In the data rows, zero lies at 4.5, halfway between 4 and 5.
Here are some numbered points:
4|3|6|2|5|7|6|7|3|2|2|3|5|3|7|6|7|6|7|3|6|4|5|7|6|6|5|6|6|3|4|3|7|2|3|5|7|3|2|3|2|3|6|4|5|6|3|6 0
4|7|3|5|2|6|5|4|7|6|6|6|3|6|2|5|3|3|2|5|5|6|5|2|5|4|4|4|5|6|6|6|3|6|3|6|2|7|7|7|6|4|4|6|7|5|5|3 1
3|2|6|4|2|2|4|6|3|6|4|3|3|3|2|4|3|2|5|2|3|6|3|3|3|6|5|3|6|5|7|7|6|3|3|4|3|3|3|7|6|6|5|3|7|7|5|2 2
3|7|7|4|4|6|6|6|4|6|2|3|7|6|5|7|7|7|8|4|2|3|7|7|4|3|6|7|5|7|1|3|7|3|7|2|6|7|3|2|1|2|6|6|3|2|5|6 3
5|5|6|6|5|6|3|4|7|3|5|3|3|7|6|3|2|4|2|7|5|4|4|5|5|3|4|2|4|4|6|2|3|5|6|7|3|5|5|6|7|5|3|4|6|6|5|3 4
2|4|3|6|2|3|7|3|2|6|7|2|4|3|3|6|3|7|7|7|2|2|2|7|2|2|3|6|6|3|3|5|8|6|5|3|7|6|3|7|3|3|6|7|3|5|4|6 5
6|2|3|4|5|3|6|7|3|6|5|5|3|2|6|7|2|2|3|2|4|3|2|2|3|6|4|4|5|3|7|6|5|3|3|5|6|3|3|4|6|7|5|3|3|6|4|5 6
2|7|2|6|3|4|7|3|6|6|6|7|3|6|7|4|2|5|2|6|7|5|5|4|7|5|3|2|5|6|6|2|2|5|5|3|3|6|3|2|7|4|2|2|4|5|5|5 7
5|3|3|4|7|6|3|6|4|3|4|6|6|3|6|3|7|2|4|3|6|6|6|3|5|5|6|4|5|4|3|5|3|3|5|5|5|3|4|5|3|5|6|3|3|3|4|3 8
6|6|5|6|5|7|5|4|6|4|4|5|6|6|6|4|3|6|2|6|6|4|3|6|6|3|3|3|5|4|6|3|2|3|3|6|3|6|3|6|6|5|3|2|6|6|4|3 9
4|3|6|7|7|2|2|2|6|2|5|3|4|6|6|3|5|5|4|6|6|4|7|4|3|3|5|4|3|3|4|3|5|5|6|4|6|5|6|2|6|4|6|6|2|4|5|6 10
6|2|3|3|3|3|3|7|3|6|6|4|2|2|6|6|3|2|2|2|6|6|2|2|5|7|3|2|7|3|7|5|4|3|3|4|7|3|2|3|7|6|3|3|6|7|3|4 11
2|5|3|5|2|3|7|2|6|2|7|4|3|4|5|3|3|6|2|6|6|6|2|2|6|6|3|4|3|3|7|6|2|7|4|5|3|3|7|2|6|7|5|6|3|2|3|7 12
7|6|3|3|6|4|6|3|6|7|5|6|3|5|6|3|6|2|2|5|4|3|7|2|4|2|4|6|6|6|2|5|2|3|7|3|3|6|5|2|4|3|3|5|3|3|5|6 13
6|7|2|7|7|4|5|2|7|7|6|4|3|7|7|3|2|5|2|6|6|3|5|6|4|4|4|2|3|4|6|2|3|5|6|5|3|6|6|3|7|5|2|3|3|6|4|5 14
6|6|6|6|7|6|3|4|6|3|3|4|3|7|6|3|3|4|3|6|6|4|3|6|6|5|3|2|4|3|6|2|3|3|5|7|4|4|3|6|7|4|3|3|6|7|3|3 15
6|6|2|6|2|3|2|2|7|6|7|7|7|6|2|4|7|3|6|3|4|7|7|5|2|4|7|6|3|7|1|7|7|5|6|3|2|7|7|4|2|4|5|6|4|3|6|3 16
2|2|7|7|7|6|7|5|2|6|2|5|3|2|5|2|7|7|7|3|2|2|7|7|2|2|5|8|2|7|1|3|7|6|7|4|2|7|7|6|2|3|3|7|6|3|7|5 17
1|2|6|7|2|7|7|6|2|4|3|2|6|7|3|7|6|8|8|7|2|2|7|8|2|2|5|8|2|7|1|2|8|6|8|2|7|7|7|2|1|1|3|6|2|2|6|6 18
3|7|5|6|2|7|3|2|5|3|7|5|7|6|6|3|4|5|3|5|7|7|2|3|7|7|2|3|3|3|6|5|2|7|3|3|2|2|7|2|5|6|3|4|3|2|4|6 19
7|3|7|7|7|2|4|7|5|4|3|5|7|2|7|2|5|7|6|2|2|5|4|6|3|6|5|7|6|6|3|7|7|5|2|3|6|3|6|6|3|6|6|6|7|3|5|5 20
5|3|7|3|7|2|2|6|4|2|3|4|6|7|6|2|3|6|3|7|6|3|3|6|4|5|3|2|3|2|6|2|5|6|6|7|6|3|4|6|7|4|3|5|4|6|3|4 21
5|6|3|4|3|7|6|6|6|5|5|5|3|6|6|5|3|4|2|5|6|4|3|3|6|3|3|3|6|5|6|4|3|3|3|6|3|6|3|6|6|5|4|3|7|6|3|3 22
6|7|6|5|6|6|2|3|3|2|4|4|7|6|6|3|4|6|3|6|7|4|2|7|7|6|3|3|2|2|7|3|2|7|3|5|6|2|2|3|7|5|3|2|3|3|3|6 23
3|6|4|3|3|4|7|6|5|6|5|4|2|4|5|6|3|3|2|3|5|3|5|2|6|3|4|3|6|6|5|3|2|3|5|6|3|6|3|5|6|4|3|3|6|5|4|4 24
Which five points above are nearest to each new point? Their numbers follow each, nearest first.
3|7|6|2|3|2|3|6|3|7|2|7|3|4|2|7|6|3|6|2|3|5|7|6|3|2|7|6|3|7|2|6|7|3|5|5|2|7|6|7|3|3|3|3|7|6|7|2 16 2 24 1 17
2|3|3|3|3|2|8|2|6|3|7|7|7|4|6|3|5|7|5|4|4|7|3|3|4|7|6|6|2|3|3|6|2|6|5|3|3|2|7|2|2|6|6|7|2|1|4|7 12 19 8 10 16
6|6|4|5|7|7|6|4|5|5|2|5|6|4|7|6|6|6|7|3|5|4|6|7|6|6|6|3|6|3|4|2|6|2|4|3|7|3|2|3|3|3|5|2|3|6|3|6 0 8 3 9 15
3|7|3|2|3|7|7|5|3|5|3|7|5|3|7|3|6|4|3|4|7|5|3|6|7|6|5|3|6|5|4|3|4|2|3|6|3|5|3|6|3|4|3|2|7|6|3|3 22 9 24 8 15
6|3|6|3|7|5|3|6|6|2|4|6|6|7|6|3|4|3|3|5|6|6|3|6|5|6|3|2|3|3|5|3|5|3|5|6|4|5|4|7|7|3|3|3|6|7|3|3 15 21 4 9 22
2|2|5|5|3|6|7|2|4|3|5|4|5|3|3|3|4|4|2|5|6|5|3|4|6|6|3|4|5|2|7|6|2|6|3|5|7|2|3|3|6|6|6|6|3|4|5|6 12 19 23 6 8
5|3|5|7|5|2|7|6|2|4|3|3|6|3|4|4|5|7|7|3|2|4|3|7|2|4|6|7|4|6|2|4|7|4|3|3|5|6|5|7|2|3|4|4|6|6|6|3 20 17 5 3 0
5|4|5|3|4|3|7|4|4|7|4|4|6|4|3|6|3|7|7|4|2|6|3|7|2|3|6|7|3|4|2|5|7|6|4|3|4|6|6|6|3|5|7|6|4|5|6|4 5 20 3 16 17
2|7|3|3|2|5|7|6|5|6|5|6|3|4|7|5|3|4|2|3|6|5|5|3|6|5|4|3|6|6|3|3|3|3|4|4|3|6|4|3|4|4|2|2|6|4|4|4 24 7 22 9 1
7|4|5|6|5|2|7|7|6|4|3|4|7|6|5|3|4|7|7|4|2|4|3|4|2|6|3|7|6|3|3|7|5|6|3|2|7|2|7|3|2|5|7|7|6|2|5|7 20 10 5 0 3
2|3|6|3|6|6|7|4|2|7|3|6|3|2|5|3|6|6|5|2|2|3|7|7|2|2|6|7|3|6|2|4|6|6|6|5|3|6|7|6|3|3|4|7|5|5|7|4 17 3 13 20 18
2|6|6|3|7|3|6|3|2|7|3|6|3|2|2|3|6|6|6|3|2|3|7|7|2|2|7|7|3|7|1|6|7|5|6|4|1|7|7|7|3|3|3|7|6|4|7|3 17 16 3 13 20
2|4|6|4|6|3|6|6|2|7|3|6|3|3|3|6|4|6|4|2|3|3|7|6|5|3|6|6|3|7|2|3|4|3|6|3|2|7|6|4|3|3|3|4|5|4|6|5 17 24 3 13 8
7|6|6|5|6|7|3|2|3|7|2|4|7|6|4|7|7|4|7|3|3|5|7|6|2|5|6|6|4|4|2|6|7|2|6|3|7|5|3|6|2|3|6|4|3|6|6|3 3 8 16 0 20
7|5|6|6|3|6|2|4|6|3|6|6|7|6|3|5|6|3|3|6|6|6|6|3|6|5|5|3|5|6|3|6|3|4|4|6|2|7|7|6|4|3|3|5|6|4|6|3 1 9 4 8 16
1|2|5|3|2|2|8|3|6|2|7|6|6|3|3|3|3|6|3|5|6|7|2|2|7|7|3|5|3|3|7|7|1|6|3|4|3|2|7|2|3|6|6|6|3|1|4|7 12 19 1 8 7
6|6|7|2|6|2|2|5|2|2|3|3|6|6|6|2|6|6|3|7|7|3|2|7|6|6|2|3|2|2|7|2|2|7|5|6|7|2|2|2|7|5|3|4|2|4|5|6 23 21 15 10 4
6|4|6|3|3|3|2|5|4|2|4|3|3|7|2|3|5|4|4|7|4|2|6|2|3|2|5|5|3|3|6|4|2|7|7|6|4|4|3|2|6|5|6|4|3|5|4|5 10 4 21 15 24
2|6|6|3|2|6|4|7|3|6|2|4|5|4|7|7|4|5|6|2|5|5|3|6|6|7|5|3|5|5|5|3|6|2|5|3|6|6|2|6|4|3|3|2|5|7|4|3 0 24 22 2 9
2|6|3|7|7|6|5|2|6|3|5|3|2|5|7|2|3|4|2|7|7|3|3|7|6|6|3|2|3|2|7|2|4|6|3|7|7|3|2|3|7|5|4|3|5|7|3|4 15 4 23 14 9
6|2|6|6|4|2|3|6|4|4|5|4|4|2|4|4|4|5|4|2|3|4|3|4|4|6|5|5|6|6|6|6|7|3|2|6|6|4|2|7|6|5|6|4|7|7|3|3 2 6 20 11 22
4|6|3|3|6|6|3|3|3|6|6|6|7|2|3|3|7|3|6|6|5|6|6|3|7|4|6|6|4|3|5|7|2|6|4|2|6|2|5|2|2|6|7|7|2|2|4|6 8 19 13 10 12
2|2|4|7|3|2|3|4|2|4|4|2|4|2|4|8|5|7|7|3|3|3|3|6|3|6|6|6|5|6|3|2|7|3|6|3|7|6|2|6|3|3|3|2|3|6|5|3 5 0 3 2 6
2|3|7|3|7|2|4|5|2|7|2|6|3|3|3|4|7|6|7|3|2|4|7|6|2|2|6|7|3|7|1|3|7|3|6|3|1|7|7|7|2|2|2|3|7|3|6|3 17 3 16 20 13
7|4|3|7|6|2|3|4|6|3|6|2|5|3|4|6|3|7|7|3|3|5|2|3|3|7|5|6|7|5|6|6|7|4|2|3|7|3|2|6|3|6|6|5|7|7|3|4 20 2 6 11 5
6|5|3|4|6|6|3|6|7|6|3|6|3|7|3|6|4|3|5|2|3|6|6|4|2|3|5|3|5|6|3|6|6|3|5|5|2|7|6|7|5|5|3|6|6|6|6|3 1 22 16 24 4
6|3|5|7|6|2|2|3|3|3|5|3|4|2|4|6|5|5|7|2|3|3|2|3|3|6|5|5|6|7|6|6|7|3|2|5|6|3|2|7|6|6|5|3|7|7|4|3 2 6 20 11 8
7|6|2|6|2|6|6|3|6|3|4|2|7|3|3|7|3|6|7|5|3|5|2|7|3|6|5|7|7|2|7|7|8|3|2|5|7|5|2|7|4|3|7|6|3|7|5|5 5 0 6 9 2
7|4|4|6|6|6|2|4|6|3|6|6|6|5|3|3|7|2|3|5|5|7|6|3|4|6|6|3|5|6|3|6|4|3|6|5|3|6|7|6|3|3|4|6|4|3|5|3 8 16 1 13 10
7|7|7|5|3|7|1|2|3|2|6|2|6|4|3|2|6|6|2|7|7|4|2|3|7|5|3|4|3|3|6|4|1|7|4|4|2|3|7|2|7|7|4|6|2|2|6|7 19 23 12 4 10
5|3|3|3|7|5|5|5|3|3|4|5|4|5|6|3|7|3|5|5|5|5|6|2|4|3|5|5|5|4|3|5|5|3|5|6|5|5|3|5|3|5|6|6|4|3|3|5 8 13 10 0 22
3|2|7|3|8|5|8|7|2|7|2|7|4|6|3|2|6|7|5|3|2|4|8|4|2|2|3|8|2|7|1|6|2|7|8|2|2|6|8|2|2|3|2|8|2|1|7|7 17 13 18 3 10
5|3|6|5|4|3|2|7|6|2|6|5|5|6|2|4|6|2|5|7|5|6|7|2|2|4|7|5|3|7|2|7|6|6|7|6|3|7|7|3|4|5|6|6|3|4|6|3 16 10 8 1 13
3|3|4|3|6|2|7|4|4|7|7|6|3|3|3|3|3|3|2|4|4|3|7|2|6|3|4|6|5|6|4|5|2|6|6|5|3|5|6|3|4|4|3|7|4|2|6|6 13 24 1 12 7
6|3|4|7|5|2|3|3|3|3|6|2|4|2|3|5|5|4|7|2|2|3|3|3|3|5|5|5|7|7|6|7|7|3|2|4|6|3|2|7|6|6|5|4|7|7|5|3 2 6 20 11 8
6|2|7|5|8|2|7|7|2|6|2|7|7|5|2|2|7|7|6|2|2|4|7|6|2|2|5|8|2|6|1|7|3|7|5|2|2|5|8|5|2|2|7|7|7|1|7|7 17 20 3 16 13
6|3|6|2|7|3|3|3|6|6|2|7|7|2|7|2|7|2|5|3|6|3|6|4|4|6|6|4|4|2|3|3|3|3|7|2|7|3|2|2|3|3|2|2|2|6|5|4 8 13 10 0 21
7|6|5|5|6|7|4|5|5|3|5|3|5|7|3|4|3|3|3|7|6|5|3|3|6|3|3|3|4|5|6|4|3|6|5|7|2|6|6|6|7|5|4|4|6|5|3|3 4 9 15 22 1
7|4|3|5|2|7|7|3|3|6|5|3|5|5|5|7|3|3|4|5|5|3|4|4|6|5|4|3|6|3|7|5|2|4|5|5|7|2|2|3|5|7|6|6|3|4|4|5 6 22 24 11 9
5|3|2|3|3|6|8|4|4|6|7|3|5|4|6|7|2|3|6|4|5|3|2|4|4|5|5|6|6|2|7|4|6|4|5|4|7|2|4|2|4|6|6|6|2|3|3|6 6 5 0 11 12
